500 stands for zero in the data rows.
How far apart are the two rows of each pair, measured in a hidden way? 0 means very close, and 30 very far. Two or three weighted sums of its numbers give each row a place; it is the straight-line distance between the places.
234,378,557,366,554,331,251,382,302,670,606,343
386,466,549,421,575,389,407,423,408,576,534,505 4
392,397,520,408,495,458,444,449,430,502,657,275
679,714,465,809,418,611,946,770,765,466,290,669 17
438,342,618,482,658,369,569,443,413,560,578,564
535,539,498,569,466,492,518,486,530,490,441,522 15
655,566,483,732,455,557,640,641,669,487,432,617
539,723,362,400,221,711,469,611,512,408,357,239 12
341,324,648,442,666,316,365,378,331,603,678,559
500,425,548,449,503,461,481,398,455,430,610,540 12
358,364,525,475,627,352,434,393,342,579,532,527
397,356,583,564,606,393,504,442,443,645,535,632 8
551,528,461,516,499,506,422,492,539,506,540,516
310,411,581,408,558,380,322,339,333,680,513,490 9
595,591,423,675,462,583,599,523,620,465,390,569
736,676,429,664,461,649,753,703,681,455,417,593 16
600,785,440,361,170,778,416,602,565,279,429,275
345,278,574,391,754,249,423,384,297,619,657,545 18
512,500,449,530,499,512,425,532,501,489,433,524
515,494,486,635,537,452,603,520,591,513,439,578 10
512,330,525,428,543,511,437,404,518,453,643,509
493,327,592,666,745,315,547,385,405,551,568,655 20
622,612,441,605,447,587,661,686,602,507,347,538
577,540,485,503,513,519,513,439,552,524,458,511 13
663,603,453,625,424,601,647,598,618,399,389,501
708,649,362,816,412,654,857,761,737,465,286,646 11
704,746,503,524,121,823,510,712,700,456,373,412
553,759,373,473,139,802,312,694,649,478,435,239 13
553,500,487,691,491,478,519,447,521,555,438,595
230,278,525,269,582,326,153,258,253,597,702,269 17
305,417,579,344,631,363,371,387,341,555,631,473
335,292,532,395,740,251,440,267,288,612,643,566 14
426,330,545,582,751,292,578,400,402,498,702,684
664,667,498,779,510,587,750,748,766,482,327,747 20
702,605,382,807,450,605,722,643,690,504,302,567
501,549,463,559,510,517,531,516,502,560,440,572 19
405,508,497,392,480,481,395,392,439,560,566,475
491,355,557,392,459,481,487,435,497,491,602,454 5
603,585,448,633,382,578,696,588,577,468,410,528
606,790,431,555,176,809,388,729,609,400,366,279 12
515,500,456,502,459,507,528,498,546,526,448,532
669,572,442,656,472,554,624,528,620,497,395,607 12
332,448,611,186,546,369,358,386,362,478,672,472
486,467,579,506,710,368,557,444,399,548,487,690 9
361,358,600,443,648,340,493,424,467,549,592,600
597,463,541,532,523,541,611,564,576,400,576,516 15
375,483,474,349,464,480,310,423,368,521,540,351
262,379,595,187,587,376,192,241,172,575,715,321 11
421,351,590,415,615,401,523,433,424,491,637,515
493,498,527,609,487,490,629,626,571,530,529,556 5
597,670,494,500,182,765,399,607,600,386,392,256
636,516,544,635,573,529,769,592,592,420,504,564 7
570,537,505,564,533,504,655,519,514,457,470,679
398,367,666,391,660,354,349,360,322,535,631,464 10
517,405,594,476,704,411,585,393,395,502,490,563
324,288,596,391,719,262,374,299,289,614,628,541 6
518,584,531,526,398,599,372,557,436,468,516,384
421,389,533,469,586,425,479,348,422,455,612,462 19
575,579,542,585,518,527,586,559,538,484,413,585
251,319,535,414,683,234,493,368,338,626,635,577 18
527,533,438,555,540,467,594,509,541,565,430,646
651,697,417,690,490,581,615,656,612,536,307,627 10
411,455,446,438,515,451,395,474,466,553,415,514
417,369,587,535,746,308,560,429,438,548,607,693 16
196,0,887,303,999,430,869,205,156,522,448,536
348,334,552,544,738,283,510,428,390,614,685,638 25
386,438,615,305,515,438,311,404,324,494,634,334
353,376,571,549,669,318,400,379,385,533,554,579 12
446,356,543,482,531,452,548,420,485,510,520,472
227,412,536,227,568,328,224,313,220,616,675,341 13
367,399,540,461,578,358,508,370,413,543,549,546
711,635,433,602,505,619,728,726,651,443,297,600 14
669,782,451,631,167,771,584,681,798,467,364,416
636,790,372,459,136,829,531,675,653,353,372,342 14
322,401,553,222,571,371,406,391,338,535,623,455
688,613,501,706,454,582,732,637,767,475,322,718 21
287,307,590,308,622,333,241,340,287,608,654,409
294,194,671,400,595,330,395,292,365,503,749,355 21
352,368,504,426,510,398,333,321,327,537,597,346
307,359,594,269,581,376,246,190,279,464,672,329 5
317,449,501,319,524,450,330,379,304,550,643,400
676,561,442,594,441,537,564,551,679,450,419,549 23
751,610,488,687,443,605,803,584,720,344,479,623
332,333,498,404,516,412,460,378,374,529,667,488 20
505,357,524,580,679,330,567,395,429,562,588,694
756,712,479,754,531,605,658,553,751,525,261,710 17
252,341,581,191,555,315,207,306,260,615,777,340
707,583,502,628,440,573,721,634,684,520,362,692 11
320,335,601,389,609,354,385,341,326,529,711,506
254,355,519,286,527,316,228,283,261,488,746,334 12
451,442,597,505,609,405,499,500,383,509,543,488
493,403,546,601,748,360,580,396,416,579,534,713 12
404,291,533,504,730,302,484,315,343,613,611,578
677,736,446,511,150,818,437,623,719,297,457,353 17
664,655,440,293,236,809,270,586,643,292,441,167
361,303,642,461,533,358,343,279,421,552,586,441 17
345,195,546,494,743,239,370,385,270,560,616,570
674,687,455,637,438,573,668,612,598,454,317,528 14
687,750,467,603,218,796,494,652,755,386,318,451
421,436,475,508,670,348,596,428,327,583,408,618 20
729,584,454,701,431,643,611,688,675,407,496,493
326,347,545,302,548,349,298,247,272,517,662,438 8
447,318,543,558,718,304,603,429,446,540,643,668
588,735,399,414,197,755,441,593,580,365,435,290 5
666,622,460,674,451,564,673,588,659,475,446,561
331,387,516,466,670,372,495,355,391,551,529,715 21
635,585,456,621,466,567,591,600,647,424,455,542
497,374,517,500,733,340,541,460,396,547,545,646 15
655,724,471,432,149,874,364,648,654,308,369,195
742,683,422,771,520,604,755,770,734,521,184,760 23
252,370,565,247,538,304,237,366,244,664,691,366
272,288,506,269,544,341,259,263,250,530,763,325 18
691,661,402,753,465,622,650,697,688,474,340,582
549,517,479,601,486,527,560,525,583,495,444,535 2
270,315,631,255,588,318,294,421,351,575,776,422
282,255,518,216,556,341,288,328,309,570,765,474 14
476,426,490,380,532,475,481,453,429,488,565,413
633,570,450,577,452,597,627,584,581,373,477,532 11
519,565,480,535,564,518,669,569,576,475,386,567
733,604,432,635,466,608,670,646,632,408,379,636 10
612,768,424,433,133,857,402,625,656,391,389,256
734,746,442,691,177,799,517,619,748,425,394,457 17
695,583,427,580,480,619,599,633,628,400,385,459
611,764,424,377,175,817,351,646,622,334,403,244 11
499,545,430,573,495,480,566,496,565,512,420,677
574,489,405,535,467,474,648,489,578,479,464,575 11
631,842,388,571,204,755,603,694,752,412,346,471
636,541,448,579,417,610,588,571,636,398,457,494 15
612,603,523,676,571,561,743,615,610,392,449,555
347,381,570,292,606,372,297,372,332,592,582,395 21
776,583,472,771,465,598,830,666,850,403,394,670
437,425,498,456,490,423,473,397,440,468,570,500 11
722,819,409,603,197,786,525,646,767,323,408,498
582,790,344,489,152,812,432,736,626,368,322,311 17
779,645,438,734,455,666,761,684,755,359,278,713
351,361,670,538,711,377,455,219,363,608,631,615 14
398,364,604,521,659,400,597,397,408,474,619,575
516,707,409,353,260,701,390,547,532,407,433,340 15
461,286,520,587,672,328,531,380,409,522,679,569
706,643,452,749,410,639,720,752,731,481,324,698 24
400,371,635,465,634,346,551,367,500,550,725,562
379,454,507,348,469,479,348,437,390,561,549,331 11
305,267,641,324,614,330,419,335,345,576,699,468
281,343,591,258,600,346,258,319,310,597,731,401 3
517,497,519,576,568,456,599,504,529,568,463,661
278,337,602,273,593,329,223,190,289,567,721,384 13
384,345,596,535,629,354,460,453,434,626,570,618
421,347,493,351,480,476,352,424,401,462,601,350 15
732,673,376,704,462,638,665,670,700,442,244,648
653,584,405,633,412,580,582,568,577,523,372,561 7
448,475,496,481,448,497,491,453,462,488,531,479
435,485,530,361,521,427,413,438,439,652,444,563 24
609,595,389,727,503,578,629,637,623,486,341,594
303,428,527,293,546,383,361,310,297,479,658,473 9
531,492,525,508,496,461,527,510,565,452,465,513
425,445,581,390,639,293,473,393,415,630,528,454 6
341,413,494,457,488,465,450,399,407,553,544,443
460,512,567,571,536,455,768,557,556,479,645,631 15
331,359,571,332,571,365,290,331,364,604,603,485
560,507,566,472,599,477,488,585,579,476,667,549 10
505,485,561,517,733,387,668,496,376,493,491,690
483,510,458,516,498,498,531,540,471,519,392,540 14
472,485,563,505,480,488,420,426,484,472,462,444
384,327,473,426,522,431,434,430,406,521,613,473 21
630,640,455,661,415,625,719,665,606,449,408,564
556,567,512,647,587,502,611,541,564,467,482,606 6
528,444,553,597,567,513,693,515,614,433,503,587
737,610,427,746,499,548,758,668,742,422,341,669 8
352,372,589,396,607,342,441,335,383,567,609,570
715,621,479,753,504,573,614,694,686,491,293,662 7
301,297,565,281,529,319,367,227,284,493,812,417
573,553,533,719,587,497,699,559,571,475,448,600 11
402,582,381,238,323,615,392,451,424,427,433,379
652,498,544,555,559,545,765,681,635,378,590,565 20
294,360,554,323,568,349,265,367,256,563,702,403
218,399,587,278,536,338,322,315,241,567,727,436 6
657,501,425,683,450,544,608,587,658,522,401,573
443,373,577,529,745,350,547,401,458,553,582,631 12
396,444,518,499,450,458,507,353,477,491,553,547
809,812,488,484,213,840,366,670,730,363,344,390 12
299,403,663,281,639,336,371,356,308,611,633,525
342,351,475,293,432,477,325,376,435,440,650,276 29
312,345,578,203,629,396,289,316,345,561,677,418
314,429,596,277,529,363,232,301,287,527,665,334 24
482,393,569,427,571,462,371,421,448,478,539,593
482,454,560,512,750,342,615,461,408,599,545,673 6
406,434,534,352,522,472,381,360,418,517,660,390
337,428,474,379,476,436,494,449,387,491,606,483 9
332,358,613,474,609,356,500,400,422,525,588,611
520,479,448,563,511,493,508,494,546,450,509,486 17
564,532,500,587,486,525,566,627,601,550,456,536
641,700,428,671,141,762,626,627,756,396,431,434 21
614,526,425,632,456,535,514,556,624,515,447,568
744,669,486,681,499,600,739,757,775,475,347,714 20
752,746,377,762,468,637,677,808,754,450,224,697
349,405,530,372,490,412,443,388,389,541,631,423 11
575,703,377,445,161,787,325,622,613,393,392,273
468,418,540,535,738,316,644,396,409,560,494,623 3
433,341,568,506,719,349,696,416,407,497,624,621
550,763,437,388,178,821,372,656,621,447,293,202 12
243,342,579,263,574,336,296,293,335,623,720,363
536,507,466,439,526,449,525,505,568,531,416,584 12
542,529,528,530,546,483,550,448,538,504,414,615
427,474,471,484,485,434,406,457,445,565,578,490 7
702,828,451,556,167,821,465,681,682,399,314,436
318,354,582,361,655,294,321,347,306,618,548,524 16
376,461,558,473,677,369,457,398,471,690,522,590
436,398,548,517,716,328,632,469,442,543,569,627 13
351,330,600,354,570,375,275,297,370,580,653,467
525,439,480,488,547,441,488,499,464,545,521,466 7
713,624,423,696,441,640,693,727,677,412,405,563
364,351,479,311,464,531,315,440,416,466,651,324 13
478,459,531,442,544,483,664,354,525,466,721,468
262,399,597,250,599,353,193,286,230,622,637,360 14
400,401,522,206,557,501,234,433,318,416,694,310
317,422,549,380,494,415,279,279,386,594,575,424 23
669,866,412,584,145,823,499,667,749,471,279,467
272,343,597,181,536,368,262,336,260,434,739,307 20
220,435,529,178,514,354,200,318,187,664,743,303
418,467,511,377,484,474,395,456,346,515,545,395 10
452,409,506,397,527,454,403,387,369,507,564,391
450,407,479,464,533,469,402,419,479,467,558,475 8
700,557,437,800,422,611,778,666,744,404,475,620
752,598,389,760,444,594,702,714,710,455,362,632 10
376,385,605,438,543,437,395,396,399,521,579,457
407,498,476,377,560,477,342,570,392,647,488,426 28
535,554,580,657,537,501,488,477,504,612,343,711
661,603,472,705,473,564,662,616,715,519,391,626 15
335,392,612,437,602,372,452,420,384,565,597,447
600,636,391,760,448,537,648,671,625,493,375,565 11
436,471,498,460,475,486,511,538,456,503,505,554
651,538,467,615,433,600,602,582,598,438,380,445 22
517,495,485,579,529,478,559,541,561,569,461,672
681,553,427,569,426,599,592,530,620,379,438,499 22
331,347,587,354,595,359,397,329,300,595,703,447
308,385,514,342,546,350,301,272,312,566,670,396 13
577,561,384,550,415,548,577,556,608,411,402,450
398,302,605,561,580,346,479,482,456,527,614,623 21
663,829,404,602,203,799,554,710,781,436,436,495
499,465,480,575,504,478,500,539,534,544,458,486 14
665,777,339,587,176,823,558,723,711,403,323,417
458,334,585,500,718,327,555,456,433,558,519,669 6
607,605,500,708,440,581,719,676,652,438,410,654
502,421,624,292,698,414,130,325,343,525,604,361 10
540,495,426,507,501,502,551,549,586,524,526,556
297,302,489,285,547,330,164,209,263,583,735,325 19
373,385,591,362,590,398,406,422,438,516,653,503
420,431,456,420,622,435,507,398,369,469,482,494 13
280,331,617,306,559,356,298,329,249,579,626,368
660,597,419,604,469,579,653,586,598,388,400,510 14
640,604,464,600,480,589,635,626,647,423,426,568
460,381,562,595,742,347,515,343,414,611,435,671 6
370,335,534,408,577,372,391,375,402,589,545,488
733,627,384,733,489,566,667,667,690,488,297,746 5
565,537,447,554,487,529,565,506,541,481,516,550
700,604,477,731,457,562,641,690,742,478,419,536 10
549,717,387,494,157,781,324,622,579,440,310,209
642,582,467,753,491,563,601,688,684,538,348,611 7
535,526,469,559,528,501,577,529,536,502,405,638
614,771,407,387,172,783,394,618,563,348,363,274 10
310,457,436,301,531,429,308,411,326,484,508,378
648,618,406,621,406,668,628,661,546,472,340,524 12
349,348,569,457,647,362,416,411,386,535,598,552
532,381,508,511,465,474,524,486,587,366,634,480 17
587,623,448,592,451,568,566,584,619,514,286,547
465,458,604,482,517,497,437,465,450,576,460,430 15
496,337,572,482,674,381,690,422,378,519,554,589
396,420,620,529,663,397,420,402,411,601,526,604 12
309,366,551,404,523,417,359,351,449,541,565,495
264,352,595,261,564,348,289,350,287,595,635,408 13
277,374,579,330,601,329,302,338,293,625,576,399
460,490,493,475,535,467,595,474,511,542,538,536 6
314,368,542,338,580,342,240,335,353,607,605,474
486,410,484,498,504,462,494,456,487,458,550,492 13
304,236,496,309,712,241,387,348,329,605,649,570
720,642,428,836,472,569,793,666,737,530,272,749 27
582,445,486,684,503,544,685,558,566,426,476,414
631,897,376,775,241,808,564,776,767,404,368,504 23
271,299,535,315,570,324,253,276,283,557,638,374
390,360,622,568,658,361,512,341,416,664,666,475 13
464,263,513,430,586,430,512,329,431,437,670,581
376,294,591,292,464,514,386,380,459,326,957,248 15
614,511,517,565,436,583,622,603,587,501,433,517
299,445,503,329,552,377,307,261,199,520,663,381 14
526,522,473,550,490,480,562,492,524,496,395,576
443,329,516,570,636,365,567,325,436,506,547,521 17
270,373,579,234,542,356,264,321,272,583,643,357
701,630,428,675,408,646,648,670,612,435,429,508 14
426,444,530,463,557,450,582,481,529,484,569,511
249,369,567,354,543,331,143,277,213,676,618,337 13
767,624,393,750,428,672,769,735,755,416,392,618
371,357,612,304,538,435,315,380,380,553,685,393 10
623,758,379,476,141,820,425,714,619,442,311,306
408,484,505,444,483,459,496,399,402,560,580,455 9
